In the data rows, the value 500 means zero.
Every row has a hidden score. In each pair, how much higher is the second row's than the first's? 20 means about the same, 40 much higher and 0 much lower. The score is a weighted sum of the row's numbers plus the product of two more (or one squared), each taken from its middle value.
{399, 999, 812, 537, 811, 557, 766, 801, 407, 404}
{399, 999, 861, 584, 789, 656, 781, 757, 407, 450} 17
{399, 878, 765, 462, 777, 519, 605, 752, 407, 798}
{399, 961, 685, 530, 788, 719, 805, 690, 407, 404} 23
{399, 791, 581, 444, 695, 570, 603, 574, 407, 650}
{399, 524, 476, 442, 405, 555, 495, 455, 486, 789} 15
{399, 560, 414, 582, 405, 535, 557, 466, 426, 478}
{546, 420, 414, 648, 533, 504, 643, 559, 463, 524} 20
{493, 406, 414, 428, 405, 472, 584, 462, 469, 444}
{599, 444, 414, 445, 523, 456, 507, 556, 428, 514} 15
{642, 406, 420, 410, 405, 460, 554, 495, 456, 405}
{557, 426, 414, 589, 547, 423, 494, 486, 519, 536} 31
{595, 407, 454, 416, 480, 455, 496, 412, 415, 404}
{588, 474, 414, 499, 405, 423, 458, 412, 625, 404} 29
{516, 442, 414, 496, 597, 497, 542, 580, 407, 405}
{577, 413, 414, 439, 479, 469, 516, 431, 468, 404} 19
{589, 532, 414, 453, 596, 530, 454, 612, 407, 404}
{555, 489, 420, 470, 427, 423, 499, 412, 495, 404} 28
{558, 480, 431, 467, 417, 423, 481, 412, 487, 404}
{561, 483, 443, 473, 431, 423, 483, 412, 508, 404} 21
{558, 507, 415, 472, 448, 423, 486, 412, 513, 404}
{513, 493, 414, 462, 438, 423, 512, 412, 485, 464} 19
{565, 473, 429, 475, 431, 423, 477, 412, 500, 404}
{623, 500, 414, 410, 476, 459, 522, 435, 505, 404} 16
{576, 454, 414, 454, 405, 423, 502, 421, 518, 427}
{555, 472, 440, 457, 439, 423, 480, 412, 510, 404} 21
{560, 444, 427, 426, 519, 481, 520, 538, 442, 404}
{586, 431, 414, 500, 546, 474, 486, 699, 407, 405} 16
{568, 455, 414, 432, 407, 423, 465, 412, 516, 412}
{571, 491, 429, 458, 424, 423, 486, 412, 502, 404} 20
{556, 461, 443, 505, 419, 423, 469, 412, 518, 428}
{553, 449, 427, 440, 515, 470, 513, 529, 449, 404} 16
{518, 442, 417, 483, 452, 453, 477, 412, 473, 408}
{552, 487, 433, 469, 423, 423, 487, 412, 506, 404} 20
{575, 460, 414, 410, 506, 433, 495, 573, 475, 409}
{576, 470, 414, 449, 537, 423, 452, 546, 407, 404} 19
{549, 406, 433, 511, 462, 423, 456, 506, 457, 435}
{546, 431, 414, 480, 506, 423, 497, 562, 407, 404} 18
{551, 409, 414, 422, 459, 423, 460, 451, 422, 404}
{542, 410, 414, 410, 470, 423, 467, 450, 462, 404} 22
{524, 471, 414, 473, 477, 423, 483, 621, 407, 406}
{557, 474, 414, 433, 530, 428, 508, 531, 454, 404} 21
{559, 496, 414, 545, 532, 423, 449, 466, 495, 404}
{541, 664, 414, 448, 529, 423, 479, 412, 615, 406} 26
{573, 446, 414, 410, 506, 464, 502, 571, 458, 433}
{588, 406, 419, 410, 405, 423, 506, 444, 508, 428} 22
{598, 406, 429, 410, 405, 423, 475, 667, 407, 404}
{530, 499, 414, 448, 422, 423, 474, 412, 486, 404} 29
{571, 440, 433, 436, 492, 444, 522, 548, 445, 404}
{564, 514, 414, 482, 416, 469, 506, 412, 407, 569} 17
{585, 513, 491, 454, 428, 447, 465, 412, 426, 503}
{586, 442, 477, 432, 480, 503, 455, 469, 407, 453} 18
{592, 488, 487, 453, 405, 439, 449, 412, 442, 455}
{609, 508, 506, 477, 405, 436, 460, 412, 475, 482} 21
{593, 529, 512, 440, 428, 447, 465, 412, 424, 498}
{587, 511, 498, 412, 405, 438, 453, 412, 437, 415} 21
{543, 524, 433, 428, 422, 423, 458, 412, 473, 456}
{539, 471, 414, 479, 435, 423, 484, 412, 502, 411} 23
{564, 452, 436, 443, 511, 462, 503, 531, 447, 404}
{556, 428, 414, 455, 406, 423, 481, 412, 540, 404} 25
{501, 459, 414, 581, 467, 443, 469, 412, 594, 416}
{532, 518, 414, 483, 455, 423, 479, 412, 420, 446} 11
{518, 462, 414, 486, 425, 432, 491, 412, 449, 443}
{548, 505, 420, 473, 442, 423, 491, 412, 555, 432} 23
{533, 525, 414, 410, 560, 459, 484, 607, 407, 404}
{555, 471, 414, 410, 411, 423, 455, 438, 534, 491} 23
{548, 627, 414, 476, 500, 423, 479, 412, 598, 404}
{579, 406, 433, 477, 551, 431, 506, 558, 417, 444} 10
{528, 458, 414, 441, 546, 440, 503, 537, 407, 421}
{548, 492, 414, 463, 543, 423, 473, 551, 407, 404} 20
{561, 429, 414, 455, 492, 423, 477, 552, 407, 404}
{551, 462, 414, 467, 497, 423, 400, 578, 416, 404} 21
{545, 431, 414, 478, 581, 484, 559, 573, 407, 490}
{533, 406, 414, 482, 499, 423, 456, 565, 407, 404} 21
{496, 406, 414, 513, 593, 423, 489, 585, 407, 475}
{563, 458, 414, 452, 518, 463, 513, 546, 448, 414} 16
{480, 463, 414, 438, 485, 450, 510, 583, 407, 551}
{609, 503, 499, 443, 425, 451, 473, 412, 437, 447} 19
{601, 614, 440, 437, 457, 423, 461, 412, 482, 453}
{598, 520, 448, 439, 430, 423, 478, 412, 408, 526} 16
{574, 526, 455, 456, 405, 456, 468, 412, 511, 488}
{559, 446, 510, 489, 412, 423, 471, 412, 509, 556} 22
{592, 495, 429, 489, 474, 532, 497, 412, 407, 501}
{592, 630, 422, 445, 474, 423, 465, 412, 500, 466} 26
{532, 599, 426, 457, 405, 430, 444, 415, 622, 492}
{598, 497, 494, 454, 414, 429, 469, 412, 469, 459} 12
{606, 513, 482, 448, 413, 450, 461, 412, 446, 474}
{456, 437, 414, 454, 405, 457, 544, 417, 436, 548} 23
{515, 469, 414, 428, 405, 428, 505, 412, 560, 538}
{600, 511, 496, 446, 405, 449, 462, 412, 456, 460} 15
{490, 528, 414, 449, 466, 423, 399, 663, 566, 404}
{496, 428, 501, 511, 486, 423, 438, 412, 442, 404} 17
{508, 482, 551, 433, 448, 423, 399, 412, 407, 494}
{548, 426, 414, 455, 476, 423, 412, 571, 407, 404} 18
{537, 486, 454, 459, 454, 423, 468, 412, 437, 441}
{555, 493, 423, 480, 415, 423, 482, 412, 515, 404} 22
{547, 443, 414, 410, 514, 423, 493, 600, 497, 454}
{617, 451, 446, 551, 424, 481, 427, 517, 723, 404} 27
{595, 406, 516, 606, 419, 423, 401, 433, 473, 511}
{553, 428, 414, 435, 573, 441, 509, 593, 417, 408} 18
{546, 417, 414, 482, 554, 437, 471, 585, 407, 404}
{483, 406, 414, 410, 493, 423, 408, 639, 407, 404} 20
{569, 575, 432, 447, 502, 423, 444, 484, 488, 461}
{546, 437, 414, 486, 557, 459, 528, 572, 407, 485} 18
{560, 445, 430, 442, 495, 450, 503, 540, 448, 404}
{550, 430, 422, 490, 496, 468, 457, 538, 579, 404} 26
{477, 406, 414, 435, 482, 423, 513, 594, 407, 440}
{546, 415, 414, 512, 562, 438, 507, 561, 459, 453} 22
{559, 489, 415, 450, 423, 423, 489, 412, 493, 414}
{566, 442, 421, 451, 405, 423, 484, 412, 495, 427} 20
{568, 497, 424, 452, 433, 423, 486, 412, 514, 404}
{556, 482, 444, 461, 419, 423, 486, 412, 495, 408} 20
{548, 448, 420, 439, 511, 466, 511, 542, 420, 404}
{452, 406, 433, 492, 448, 423, 410, 412, 511, 404} 29
{547, 442, 479, 412, 565, 501, 513, 543, 407, 404}
{503, 446, 414, 476, 459, 423, 465, 428, 407, 541} 22
{596, 491, 462, 437, 470, 423, 488, 412, 466, 404}
{545, 475, 414, 477, 423, 423, 480, 412, 518, 405} 24
{562, 491, 419, 485, 440, 423, 481, 412, 486, 404}
{509, 473, 414, 410, 512, 423, 445, 412, 407, 522} 17
{519, 468, 414, 487, 468, 423, 479, 412, 473, 409}
{542, 454, 440, 485, 432, 423, 495, 412, 527, 429} 21
{550, 480, 433, 454, 421, 423, 488, 412, 492, 411}
{539, 497, 421, 460, 424, 423, 485, 412, 512, 404} 21
{657, 477, 485, 410, 618, 501, 509, 597, 407, 404}
{460, 474, 414, 531, 553, 423, 470, 579, 536, 432} 38
{534, 483, 437, 449, 418, 423, 474, 412, 493, 404}
{554, 450, 428, 439, 515, 464, 511, 540, 453, 404} 17
{506, 493, 414, 541, 477, 423, 449, 446, 526, 404}
{557, 447, 414, 428, 531, 453, 511, 543, 465, 404} 13
{448, 458, 497, 462, 547, 487, 447, 412, 477, 404}
{458, 412, 494, 470, 466, 423, 399, 412, 427, 416} 18
{566, 439, 427, 461, 491, 442, 495, 538, 502, 404}
{629, 514, 475, 410, 511, 423, 484, 420, 426, 404} 15
{557, 486, 439, 464, 414, 423, 480, 412, 529, 404}
{562, 460, 442, 483, 406, 423, 488, 412, 496, 416} 19
{524, 406, 524, 598, 452, 423, 436, 412, 513, 404}
{564, 487, 444, 474, 433, 423, 502, 412, 506, 411} 15
{556, 485, 433, 478, 433, 423, 494, 412, 499, 404}
{476, 494, 414, 524, 516, 423, 527, 412, 407, 534} 20
{544, 478, 443, 459, 439, 423, 472, 412, 475, 404}
{572, 460, 418, 482, 412, 423, 467, 412, 518, 435} 20
{500, 551, 414, 487, 412, 423, 470, 451, 637, 406}
{565, 493, 414, 487, 536, 478, 485, 562, 458, 404} 9
{581, 439, 426, 496, 405, 423, 452, 412, 529, 429}
{551, 497, 424, 473, 433, 423, 486, 412, 508, 404} 21
{535, 483, 414, 489, 428, 423, 512, 412, 445, 438}
{561, 486, 428, 471, 420, 423, 477, 412, 491, 404} 21
{523, 449, 446, 469, 415, 423, 480, 412, 511, 404}
{561, 445, 438, 439, 511, 453, 506, 546, 443, 404} 15
{573, 482, 431, 465, 435, 423, 477, 412, 483, 404}
{562, 406, 436, 484, 405, 423, 472, 441, 495, 510} 20
{518, 434, 414, 492, 438, 423, 467, 423, 540, 444}
{565, 477, 435, 462, 424, 423, 488, 412, 495, 404} 17
{544, 484, 448, 431, 410, 423, 491, 412, 505, 404}
{507, 483, 414, 485, 457, 423, 512, 412, 424, 513} 18
{543, 460, 467, 463, 439, 423, 467, 412, 454, 404}
{550, 452, 436, 434, 506, 450, 500, 537, 449, 404} 18
{425, 417, 414, 496, 604, 423, 518, 645, 407, 653}
{565, 503, 420, 462, 422, 423, 491, 412, 512, 404} 22
{557, 505, 431, 471, 425, 423, 484, 412, 500, 407}
{508, 416, 414, 478, 410, 423, 447, 412, 477, 412} 21
